The same turns and mirrors carry the whole set onto itself and the rows of a family onto each other. Which other rows belong to the same family as each row named below? List them in the order they appear above.
These 32 rows form 4 families of 8 rows each.
fibu: [ -8 -44  26  17  10  -1  -8  26  -9]
sebet: [ 16  -2 -11 -25  32 -20  -2   9  22]
kefo: [ 16   5  18 -15  15  12 -38  17 -21]
bab: [ -1  10  -9   3  12 -53 -12  25 -18]
mev: [ -3 -30  23 -14   7  -4 -36   2  22]
nizo: [-10   5 -29   8  -4 -36 -33  16 -10]
nev: [-11  12  15   8  32 -26  23  24  13]
Munez: [  5  -7  20 -13  22 -32 -10  47 -19]
tif: [ 10 -40  27 -16  16 -11 -24  13   7]
felo: [-24   2 -24  13   6   6 -14   4  31]
fumeb: [-23 -14  39  10  12  -8 -10   1  29]
boza: [-24  18  26 -13   5 -26 -34  27  14]
fus: [ 17  10   2 -15  18  21 -32  -4   4]
bufaz: [-15  28  20  12  12  20 -22   0   7]
numo: [-36  -2   7  24  -4  -5 -20  42 -11]
gabu: [  4 -24 -30  12  22   1  11  25  -2]
betuf: [ -6 -21  25  -6  16  -6 -16  -8  36]
zivim: [  6   9 -28   0  16 -46  -8   7   1]
Voras: [-21  11 -15  20  -2 -40 -21  23 -15]
Tad: [ -1   0 -37  16  10 -35  -4  12  -9]
Ziso: [-14  20  -6   5   3 -51 -25  17  -6]
Fadi: [ -8 -16 -20  -8  -4   1 -46  27   0]
Sina: [-14  11 -35  16   1 -32 -17   5   4]
Zevu: [ 26  -4   9  -4  28  14  -9  19 -26]
Nakap: [-25 -25  24  26  10   5  -1   5  22]
Dur: [-12 -33  28  24  19  -3  11  17   5]
felab: [  8 -50  13   1  14   1 -15  17  -2]
futu: [  5  -4   3  19  15  28 -12  22 -29]
duf: [ -4  14  27  23  22  15   2  23 -23]
kobos: [-4 19 11 23 25 23  7  1  1]
gad: [  7  28  26 -12  25   7 -18  -3   9]
pudad: [ -5  16 -14  13  17 -50   3  14  -4]

The rest of the family of numo: sebet, nev, Munez, felo, boza, gabu, Fadi
The rest of the family of nizo: bab, zivim, Voras, Tad, Ziso, Sina, pudad
The rest of the family of Nakap: fibu, mev, tif, fumeb, betuf, Dur, felab

The same turns and mirrors carry the whole set onto itself and the rows of a family onto each other. Which other rows belong to the same family as each row named below? List them in the order they appear above.
These 18 rows form 3 families of 6 rows each.
N: [ 15   8  -6  15 -18   5  21 -44 -16 -42 -12 -44  25  -5]
Z: [ 36 -24   5 -38 -16   5  19 -33   4 -29   3  17  -4  40]
C: [ 44 -28  12  17 -35 -42  39 -53  42 -37 -19 -43  -5  42]
L: [ 25 -25  38  16 -34 -38  37 -41  38 -23 -25 -36  -2  46]
U: [ 17  -4 -11  12 -12   7  24 -43  -9 -50 -12 -41  31  -7]
D: [ 20   4  -9  10 -17   0  13 -40 -14 -50 -19 -45  22  -5]
B: [ 43 -23   3 -29 -16  12  29 -34   4 -32   8  19 -10  42]
W: [ 47 -28  -9 -13 -28   4  42 -17  -1 -30  20   8 -18  41]
S: [ 35 -25  22  17 -38 -37  38 -46  48 -30 -22 -43  -7  39]
P: [ 21   3   1  21 -12   2  34 -28 -23 -15  -4 -52  21   0]
A: [ 40 -27  13  15 -34 -39  30 -42  46 -36 -29 -44 -13  35]
E: [ 15   7  -4  21 -15   5  24 -35 -19 -20  -6 -44  19  -6]
T: [ 21 -31  36  22 -29 -38  31 -42  34 -14 -25 -28   8  46]
F: [ 43 -23  -7 -18 -19   0  40 -18  -8 -33  13   5 -31  40]
R: [ 38 -18   1 -32 -15  11  31 -35   1 -30   0  18   4  50]
V: [  9   3  -5  16 -11  -1  29 -29 -20 -13  -6 -47   9  -7]
K: [ 17 -26  39   6 -33 -45  31 -41  29 -17 -24 -34   0  45]
J: [ 48 -23  -1 -20 -22   7  36 -26  -6 -35  17  12 -21  42]

The rest of the family of N: L, B, S, E, J
The rest of the family of R: C, U, W, P, T

The same turns and mirrors carry the whole set onto itself and the rows of a family onto each other. Which other rows belong to the same family as each row named below? List them in the order they appear above.
These 33 rows form 11 families of 3 rows each.
sugi: [ -3  36  24  12 -16   5  12  -7  12  21  10]
Vugep: [ -2   3  13  20  20 -15 -29 -34 -16 -16  17]
Lurur: [ 10 -17 -28  21  -8  18  19  20   4  -3 -11]
Takip: [ 18 -30   9   3  17 -19 -38 -12   0 -13  11]
Durir: [  3 -29  -3   4  20   1 -38 -24  -7 -20   2]
dabe: [  4 -15  23   2  28 -11 -29 -22  -7 -24  25]
zez: [  2  -5 -19 -15  22  27  20   7  18 -20  14]
vel: [ -4   9 -36   2  19  24  14  -7   7 -19   5]
nes: [ 10   8 -28 -19   6  19   5  -5  21 -27   4]
kag: [ -7 -10  16  12   3  11  31   8  17  30 -14]
Kade: [ 17 -18 -26 -13   7  17   8  16  26  -6   0]
deni: [ -3  -6  19  23  13 -21 -38  -3 -19 -27   4]
sepu: [ 12   0  12  -3  10 -17 -37 -30  -1 -28  15]
bemi: [ 11 -32  -3  34   6 -13 -23  -7 -21 -16  -1]
neb: [ -4  27  30  16 -23  -2   6  25   9  10  -2]
Gelik: [ -7   2 -26  -8  16  24   4  11   0 -35  -9]
teref: [  3  20  43  -2 -11   3  10   2  19  16  21]
kigem: [ -7  18  33  22 -18 -10  17  -2   2  25   3]
gupof: [  3   6  42   8 -22  -1 -17  -9  11  25   2]
zenul: [ -8  -4 -32   8  13  19  31   6   5 -10  -5]
bamu: [ -7 -37 -13  13  35   9  10  -7   1  -5 -13]
leza: [ 12  -2  25  34 -29  -8   1   9  -2  21  -2]
vuner: [-13  21  32  -5 -15  -6   8  15 -11  22  14]
kolo: [ -6 -25  37  25  17 -16  -8 -17  -6  17  -5]
Pofes: [ -6  32  31   2 -23   8   8  16   8   7  -5]
kob: [ -5  -1 -29   5  13  18   7  25   5 -30  -8]
lib: [  2  -5 -21  -9  -4  35  14   9  24   2  -8]
vofis: [-13 -11  12  -1  21 -19 -26  -8 -34 -15  18]
kirot: [ -5   1  28  10  11 -16 -38 -14 -21 -26   3]
Vagan: [ 11  31  27  -8 -24  -1  -2  -6  23   7  10]
Zipek: [ -7 -18   7  25  24 -21 -19 -26 -24 -18   6]
dus: [-14   0 -26 -17  14  17  18  19 -10 -11   7]
nir: [ 18   2  32  -1 -21  -9  -5  10  24  25   8]

The rest of the family of vofis: vuner, dus
The rest of the family of kag: bamu, kolo
The rest of the family of sepu: nes, Vagan
The rest of the family of Gelik: Pofes, kirot
The rest of the family of Zipek: kigem, zenul
The rest of the family of vel: sugi, Vugep

The same turns and mirrors carry the whole set onto itself and the rows of a family onto each other. Which other rows belong to the same family as each row named below? List them in the order they appear above.
These 32 rows form 4 families of 8 rows each.
Taza: [-47  37 -10 -15 -18 -19  40 -32 -29 -28  34  36  14   1   0   8  -8   1
  -8]
suko: [ 21   2   6   5  35  -9 -13 -10  -3   1  11  39 -29 -23  -8 -44  -5  32
  10]
sop: [  6   6 -20  12  19  11  24 -27 -24  -3  11   9   0   4 -13  22   1  26
 -34]
Fefo: [-51  30  -1   0 -16 -15  42 -29 -15 -28  26  23  30   3  -3  13 -13   0
 -10]
novo: [ -5  54  -3 -14   0 -34  32  -7   6   9  47  16 -28  -9   2 -12 -12  25
  -4]
mur: [  5  51  -4  -6   4 -15  23 -18   2  11  60  11 -23 -11   4 -24  -9  32
  -2]
dol: [ -3  36 -13 -25   3 -16  29 -17   5  21  54   7 -22  -8   9 -21  -3  26
   1]
zel: [ 21   5  11   9  29 -13 -23 -23   7   3  16  35 -16 -19  -2 -51  -1  26
   1]
Tol: [-29  17   3 -10 -11  34  25 -11 -18  11   5  46  -4  -9 -23 -37  18  26
  -6]
Zipi: [-28 -17  14  13  13  -5  -6 -19 -17 -25 -16  56  29  -3 -13 -10 -17   4
 -19]
Sisoz: [-21  19   0   4 -17  22  34 -15 -18  11  19  48 -18  -2 -20 -37  19  39
   1]
ravuv: [ 27  -8  11  10  28  -7  -7 -20   7  17   3  28 -13 -16 -10 -44  -9  22
  -6]
dabo: [ 18  -4  15  21  31  -9 -15  -9   8   0   5  25 -12 -18 -12 -40  -3  34
   8]
lis: [ -2   5 -11  29  24   9  34 -30 -23 -13  19   9  -5   7 -21  12  10  24
 -27]
mabim: [-39  12  22 -24  -4 -30  -3 -10  10  -3  26  54   5 -16   7 -52 -18   5
  17]
nutig: [-24 -22   9  18  17   9  -3 -32 -23 -35 -10  43  30 -10 -12 -19  -3   8
   1]
san: [ -2  45 -12 -16   8 -37  26 -17  -8  11  54   9 -29 -11   3 -13  -5  21
 -10]
vurim: [-54  24  -4  -6 -19 -16  40 -18 -28 -20  24  23  18   7 -11  18  -8   9
 -11]
donat: [-22  13  11  -2 -19  27  27  -8 -26   0  20  49  -3 -19 -22 -40  23  27
   7]
Vika: [-28  27  18 -22  -9 -38 -11  -9   0 -14  20  49   6 -24   8 -45 -20   9
  26]
mol: [-10  13   6   2  36 -52 -12 -24   9 -32  16   9   5 -13  14  -2 -21  -5
  -9]
Resev: [ -3   2  -2  -1  28 -54  -3 -26   3 -15  32  15  10  -2  19   8 -36   4
 -12]
leru: [-31 -16  19  20   1   9 -10 -25 -15 -28 -14  49  31  -3 -16 -18  -6  14
   4]
lefo: [ -8  19  -3   9  33 -56  -4 -32   5 -27  21  11   6   3   8   7 -32   7
  -8]
laril: [-32  26  15 -13 -19 -26   1 -13   5 -16  12  62   5 -13  20 -45  -8   0
  25]
nur: [  3   7  -9  17  35   2  27 -25 -22  -8  27  -2  -2  -7 -31  14  -6  33
 -25]
Dig: [  8   2 -12  20  32   2  15 -36 -29  -4  11   8  -4   7 -26  13  -4  36
 -22]
topit: [-18  20  -2   2 -18  28  39 -16 -26   6  23  52  -3  -7 -25 -30   5  37
   9]
donu: [-34 -17  11  13   9 -12  -1 -22 -23 -37 -21  46  26  -7 -18  -9  -4   3
   1]
Dirig: [-12   9   5  -1  26 -52 -17 -28  -4 -28  23   9  19 -10   6   6 -31  -5
  -8]
fazuf: [-59  24 -10 -20 -12 -13  28 -17 -19 -20  36  35  18   5   6  16 -11   7
 -12]
zafu: [-39  24  18 -17 -25 -32   2  -7   7 -13  29  50   5 -20  14 -45  -6  -2
  15]

The rest of the family of Vika: Taza, mur, dabo, lis, donat, lefo, donu
The rest of the family of topit: suko, Fefo, novo, nutig, mol, laril, nur
The rest of the family of san: zel, Sisoz, vurim, leru, Dig, Dirig, zafu
The rest of the family of Zipi: sop, dol, Tol, ravuv, mabim, Resev, fazuf

The same turns and mirrors carry the whole set onto itself and the rows of a family onto each other. Which other rows belong to the same family as each row named below? List them in the order they appear above.
These 30 rows form 5 families of 6 rows each.
Goz: [ -3  12 -15  45   4  12  -8  17  27   6   6  51]
Kibu: [  7   1  -1  15 -22  40  18  32   2   9 -20  -6]
los: [-36 -16 -13  -4   8  29 -34  -5 -12 -19  -3  -1]
Zare: [-12  -6   1 -29  -8  39 -19   5   8  25 -24 -16]
mab: [-21  20  12  32  19  28 -14 -15  15  -4 -32   9]
navu: [ -9   2 -16  29   4  21  13  47   9  20   1   5]
zopi: [ -1 -20 -16  -4 -29  40   1  33 -12  -5   0  -1]
Rega: [-16 -19 -34  13  -5  15 -18  32   2  -3  27  33]
seb: [-30  -7  -8   8  10  25 -43 -21   0 -25  -3  26]
parom: [-17 -18  -9 -37 -13  36 -37  -4   4  11  -7   3]
roni: [ 10   5 -32   7  -9   2 -42  -8  22  14 -16  57]
gurib: [-24  12   3  26  15  24 -32 -28  14 -18 -18  30]
kapat: [ 17  21 -19  21  -3   5 -22  -1  28  30 -34  41]
fama: [ 14  18 -18  13  -1  10  -6  18  19  42 -41   9]
Bas: [-15 -15 -29  13  -1  20  -2  46  -1  10  17   9]
medun: [ -2 -23 -22  -5 -33  34 -21  14  -7 -21  13  30]
dok: [-13 -11  -7 -27 -14  31 -49 -22  15   3  -6  32]
nogog: [-32  -8  -4   1  13  33 -15   6 -11  -5 -16 -23]
nusit: [  0 -18 -43 -22 -13  10 -30  25  -6  23 -10   8]
rifef: [  0  19  16   2  -3  32 -22 -21  34  23 -35  22]
zemi: [-3 15 -9 45  7 17  9 31 23 19 -5 27]
fet: [  5  -7 -14  16 -29  30 -24  -4  11 -23   5  57]
Mudo: [-24  11   9  19  18  32  -6   0   3   4 -32 -17]
gedas: [ 13  13   2  35 -22  31  -7  -4  23 -10 -14  51]
muz: [  1 -14 -44 -14 -14   5 -46   6   4  10  -4  40]
Tepe: [ -5   8   5  -7  -8  30 -40 -30  31   8 -19  41]
tasi: [ -4  13  13  -9  -2  38 -11  -3  22  33 -37  -5]
vusi: [-10  -4 -26  29  -2  11 -22  17  16  -6  22  55]
nesob: [  6  -2 -29  -8  -6  13 -10  32   1  39 -28  -7]
Luf: [ 15  17   8  35 -19  37  14  14  18   5 -27  20]

The rest of the family of Luf: Kibu, zopi, medun, fet, gedas
The rest of the family of Bas: Goz, navu, Rega, zemi, vusi
The rest of the family of kapat: roni, fama, nusit, muz, nesob
The rest of the family of dok: Zare, parom, rifef, Tepe, tasi

The same turns and mirrors carry the whole set onto itself and the rows of a family onto each other. Which other rows belong to the same family as each row named below? List them in the order they appear above.
These 40 rows form 5 families of 8 rows each.
mar: [-13 -10 -30 -15  17   8 -27   6  20]
zera: [-15  11   5  43   4 -15  28  11 -15]
gaf: [ -9 -27 -23  -7   9 -15 -18   2  32]
pes: [-16 -12 -27 -22  14   3 -19  -5  27]
dige: [ -5   5   2  47  -5 -16  20  -4 -14]
dotut: [  1  16   9  45   6 -12  19   1 -14]
fano: [-22  35  21  30   8  -9   7  -9 -12]
gibub: [-39  -8 -32 -15  21  -4 -10  15  23]
sofu: [-16  26  18  34   8 -12  16  -7 -19]
Tez: [-20 -11 -22 -21  16   6 -27 -14  20]
Nosuf: [-37 -12 -12 -20  13 -20 -18  -7  26]
potis: [-15 -19 -34 -15  15  -1  -9   3  32]
bam: [-32 -23 -34  -6  18  -8   0   8  30]
zed: [-31  -1 -21 -31  16  -8 -13 -12  18]
Bevil: [-31 -15 -31 -18  17  -6  -4   4  31]
riker: [-32  -8 -25 -25  17  -2 -14  -4  26]
gokog: [-35 -12 -32 -20  16 -17   5   4  26]
tiso: [-25  13   8  39  -3 -20  24  -7 -17]
Ledo: [  3  15   3  49   5 -11  18   8  -1]
tepov: [  3  11  10  39  -7  -9   7 -16 -19]
bem: [  9  10   6  43   2  -4  12   4 -17]
Fafe: [-31 -23 -22 -10  11 -23  -7   6  33]
Zik: [-33  -1 -24 -22  20   4 -24   3  18]
Kup: [-25  24  10  41   9 -18  25   7  -4]
podus: [-19  20  15  32  -3 -13   9 -19 -22]
ruz: [ -4  23  19  29   3   0   3  -9 -24]
zav: [-17  27  -7  39   8  -6  29   8 -14]
Ropi: [-44 -10 -23 -20  20  -5 -11  -6  22]
zub: [ -6 -21 -38 -11  12 -10  -2   5  28]
novol: [ -3 -10 -28 -23  11  -1 -20 -10  21]
rasu: [ 7 26 14 38  4 -2 -1 -8 -9]
vab: [-23  38   3  28   8  -2  19  -4 -20]
zefi: [ -1  34   2  30   5   6   7  -8 -21]
vaket: [-15  19  11  41   8 -17  25   3 -14]
fefub: [-19 -17 -38  -7  17   0 -13  18  25]
vam: [  0  22  16  37   6  -7   9  -8 -18]
Nas: [-28  24  17  29   7 -11  18  -2 -22]
gopo: [ -7 -24 -33  -6  15   3 -16  -1  28]
Kasi: [  5  23  -8  42   4   1  19   4 -14]
patu: [-15 -16 -12 -18  10 -11 -29 -11  26]

The rest of the family of gaf: Nosuf, Fafe, zav, vab, zefi, Kasi, patu
The rest of the family of gokog: fano, zed, Ledo, Kup, zub, novol, rasu
The rest of the family of zera: Tez, bam, bem, ruz, Ropi, Nas, gopo
The rest of the family of Zik: mar, dige, gibub, tiso, tepov, podus, fefub

